The rows of A fall into a few groups, and each row is roughly a mix of its group's hidden directions; some rows fit no group.
A (114 x 10):
11; -11; 28; 4; 0; 5; -9; 23; -10; 10
-7; -12; -12; -6; 33; 17; 12; 3; 2; -5
6; 1; -31; -19; 4; -6; 2; -17; -9; -10
-23; -6; 1; -12; -24; -18; 8; 10; -4; -9
-28; 5; 30; -2; 1; 0; 2; 1; -13; -3
16; -4; -8; -12; 12; 26; 13; 1; -20; -4
-9; -24; 13; -20; 9; 11; 11; -15; 9; -8
10; -8; 7; 22; 13; -22; -23; 3; 5; -5
20; 4; -26; 5; 20; 5; -9; -9; -6; -12
10; -21; 8; -12; 4; 26; 14; -3; -12; 10
19; -10; -33; -8; 1; -3; -2; -2; 12; 10
-8; -26; 13; 9; -13; -9; 23; 0; 12; 0
1; -22; -13; 10; -15; -7; 26; -9; -9; -2
19; -15; 6; -21; 7; 15; 8; 0; 19; 11
14; 23; -5; 11; -3; 7; 27; 11; 9; -8
-10; 17; -3; 15; -11; -15; 10; -21; 19; -7
-14; 2; 12; 3; -28; 21; -15; 1; -8; -2
-6; -22; 10; -2; -14; 11; 22; 1; 14; 16
11; 4; 3; 12; -11; 7; 3; 28; -8; 24
-19; -8; 9; -2; -33; 11; -2; 2; -13; 6
-9; 20; 5; -4; -16; 5; -9; 29; -7; -11
-16; -17; -2; 23; 6; -19; 13; -9; -4; -12
-15; -18; 6; 14; 5; 9; 6; -26; -1; -17
10; 15; 4; 28; 3; -12; -14; 5; -14; -14
-11; 10; -19; 5; -20; 13; -2; 8; -13; 22
26; 12; -27; -5; 7; 0; -13; 8; 3; 2
2; 19; -27; -11; -13; 9; 4; 4; -19; -5
24; -7; 6; 3; 20; 19; 3; 16; -15; 3
2; 13; -16; -24; -4; 3; -19; 8; 1; 20
-20; -5; 8; -11; -17; -18; -16; -18; 8; -2
0; 12; -1; 23; -21; -9; 3; -24; 3; 12
-9; -12; 16; -4; -15; -15; 21; 5; 8; 21
1; 15; 9; 17; 3; 5; -13; 2; -12; 31
-6; 4; 7; -14; 6; 28; 7; 24; 13; -4
-16; 16; -17; -3; 6; 12; 27; 5; 12; 1
5; 9; 21; 6; -7; 9; 2; -31; -7; 13
6; 4; 10; -26; 4; -4; -17; 16; -7; -21
-23; -14; 13; -7; 6; -2; 16; 9; 0; -24
-2; 3; 4; -18; 21; 14; 3; 2; 30; -3
17; -23; -14; 14; -16; 1; 9; 3; 13; -12
15; -6; -2; 24; -25; -17; 0; -11; 3; 1
-9; -21; -1; 17; -12; -15; 13; -6; -22; -2
9; 16; 6; 7; -9; -22; -15; 20; 8; -16
-21; 12; 11; -8; 24; 11; 13; -6; 14; 2
27; -28; 13; 7; 8; 9; 3; 1; -7; 0
8; 9; 18; -14; 7; -18; -14; -13; -10; -20
-7; -2; -19; 28; 7; -10; 4; -1; 22; 7
22; 8; -30; -6; -3; 8; -16; 4; -6; 6
-4; -4; 22; 7; -13; -13; 18; 15; 20; -4
20; 1; -14; 4; 5; -15; 11; 5; 30; -6
-13; 24; -6; -1; 5; 29; -6; 11; -6; 4
-24; 20; -17; -4; -7; 16; -6; -2; -8; 13
-22; 5; -9; 24; 8; 19; 6; 6; -14; -1
4; 28; 21; -16; 7; 4; -13; -3; -11; -6
-2; -15; -26; 11; 9; -3; -2; 28; 0; 4
-14; -7; 34; 10; 3; -8; 15; 3; 6; -5
15; 15; -11; 2; 22; 12; -23; -7; -2; -8
1; -11; -30; -10; 9; 13; 1; 13; -19; -2
-3; 19; -8; -18; -10; 4; -17; -11; -25; -1
7; 4; 1; -7; 22; -24; 19; 8; -12; 12
-7; -9; -11; -4; 26; 5; -9; -26; -10; -9
9; -10; 9; 13; 2; -33; -2; -4; 3; -18
8; -10; 9; -4; 2; 16; 4; -15; -33; 3
9; 4; 3; 8; 23; -3; -1; 13; -1; -32
21; 6; 4; 8; 29; -1; -6; -4; -17; 11
6; -6; 7; 25; 5; -21; -2; 13; 22; -4
-13; -13; -4; 3; -26; 10; -2; -5; 23; -15
21; 12; 14; 15; 21; 7; 2; 19; -1; 2
7; 0; -9; 3; -18; -8; 0; 26; 25; 9
-2; -20; -2; 22; 2; -8; -18; -9; -5; 23
5; 4; -3; -14; 10; 12; 3; -30; -13; -18
7; 10; -3; -1; 17; 20; 30; 6; 6; -9
2; 17; 10; -17; -28; -11; -14; -4; -7; -8
10; 14; 10; 4; -14; -7; -15; 7; -30; -10
14; -20; 17; -4; -11; -19; 7; 15; 1; -15
3; 19; -13; 12; 14; 11; -8; 6; 27; 9
10; 8; 9; -32; 3; 19; -5; 8; 11; 3
15; -3; -28; -12; 23; -11; 1; 5; -1; -6
23; 8; -28; -3; -9; 8; -15; 6; -7; 8
14; 25; 27; 14; -3; 1; 5; -4; 4; 7
-2; -10; -26; 18; 26; 2; 5; 7; 2; 0
-6; 8; 11; -8; -19; -10; -7; 5; -30; -13
-20; 8; 23; 0; -13; -11; -3; -3; 18; 16
7; -10; 20; -9; 9; 0; -15; 25; 19; 1
8; 18; 2; -5; 33; -7; -8; -5; 16; 3
21; -7; -9; -6; 18; 1; -4; -3; -11; -29
-14; -10; 13; -9; -15; 6; 12; 18; -21; -13
-3; 4; -16; -13; 0; 20; -30; -10; 6; 1
0; -8; 13; 11; 22; -2; 6; 6; -20; -24
16; -22; -21; -5; 10; -14; 12; 3; 14; 4
-24; 0; 21; -10; 17; -8; 8; 2; -20; 0
-17; 3; 14; -21; -4; -3; -26; -2; -11; 11
1; -13; 18; 21; -18; 1; 14; 5; 10; -18
3; 26; 14; -4; -5; 10; 10; -27; -4; -1
29; 7; 4; -11; 10; 11; -13; -18; -3; 12
10; -5; 11; 16; -3; -15; 23; 17; 7; -18
9; 8; 4; -4; 19; 0; 14; -9; 33; 1
26; 9; -10; -4; 9; -18; 7; 23; 5; 4
14; 32; -7; -1; -5; -14; 6; 8; 3; 16
-14; -10; 28; 6; -13; -7; 17; 14; -7; -5
-11; 2; 14; 5; 12; 9; 1; -5; -30; -20
-23; -7; 23; 5; 5; 15; -11; -18; 4; -7
8; 6; -31; -12; 1; 9; -17; 4; -16; -7
-13; 0; -14; -22; -14; 11; 3; -13; -4; 23
1; 10; 4; -11; 9; -2; 11; 29; 17; -18
-14; -15; -7; -14; -30; -4; 9; 15; -1; 2
-27; 5; 11; -9; 3; 12; -13; 1; -20; -14
19; -2; 18; 9; -1; 12; -1; 20; -21; -11
-3; -13; 20; 12; 9; 7; 18; 4; 21; 16
5; -8; 11; -16; -26; 3; 5; 22; -15; -2
-5; 5; -1; 14; -25; -16; -5; 16; -21; -7
3; 24; -8; 1; 27; 12; 13; -3; 0; -14
-13; 3; 3; 12; -11; -29; -4; 2; -14; -19
-31; 25; -11; 6; 5; 1; -8; -1; 0; -8

One row of each group comes first, with its name. Which group is each row after those in?
2; -4; 5; 12; 22; -9; -4; 30; 14; -2  F
2; -25; 14; 24; -9; 4; 15; -12; 4; -5  Y
16; 8; 13; -18; -22; -6; -13; 10; -18; -3  T

-20; 5; 16; -9; -11; 10; -13; 18; -15; -12  Y
23; -22; 19; -10; 6; -13; 6; -4; 9; -10  T
-15; -20; -22; 18; 14; -2; 4; -1; 9; 12  F
17; 18; 12; 2; 1; -1; -19; -3; -26; -10  T
-2; 25; -3; -1; -17; -2; -3; 10; 25; -14  Y
27; 5; 27; 5; 7; 6; -3; 15; -6; 1  F
-4; -12; 8; -2; -28; 6; -2; -3; 14; 25  Y
1; -8; 4; -16; 7; -10; -13; 33; 3; -14  F
15; -16; -12; 4; -2; 19; -17; 8; -19; -12  Y
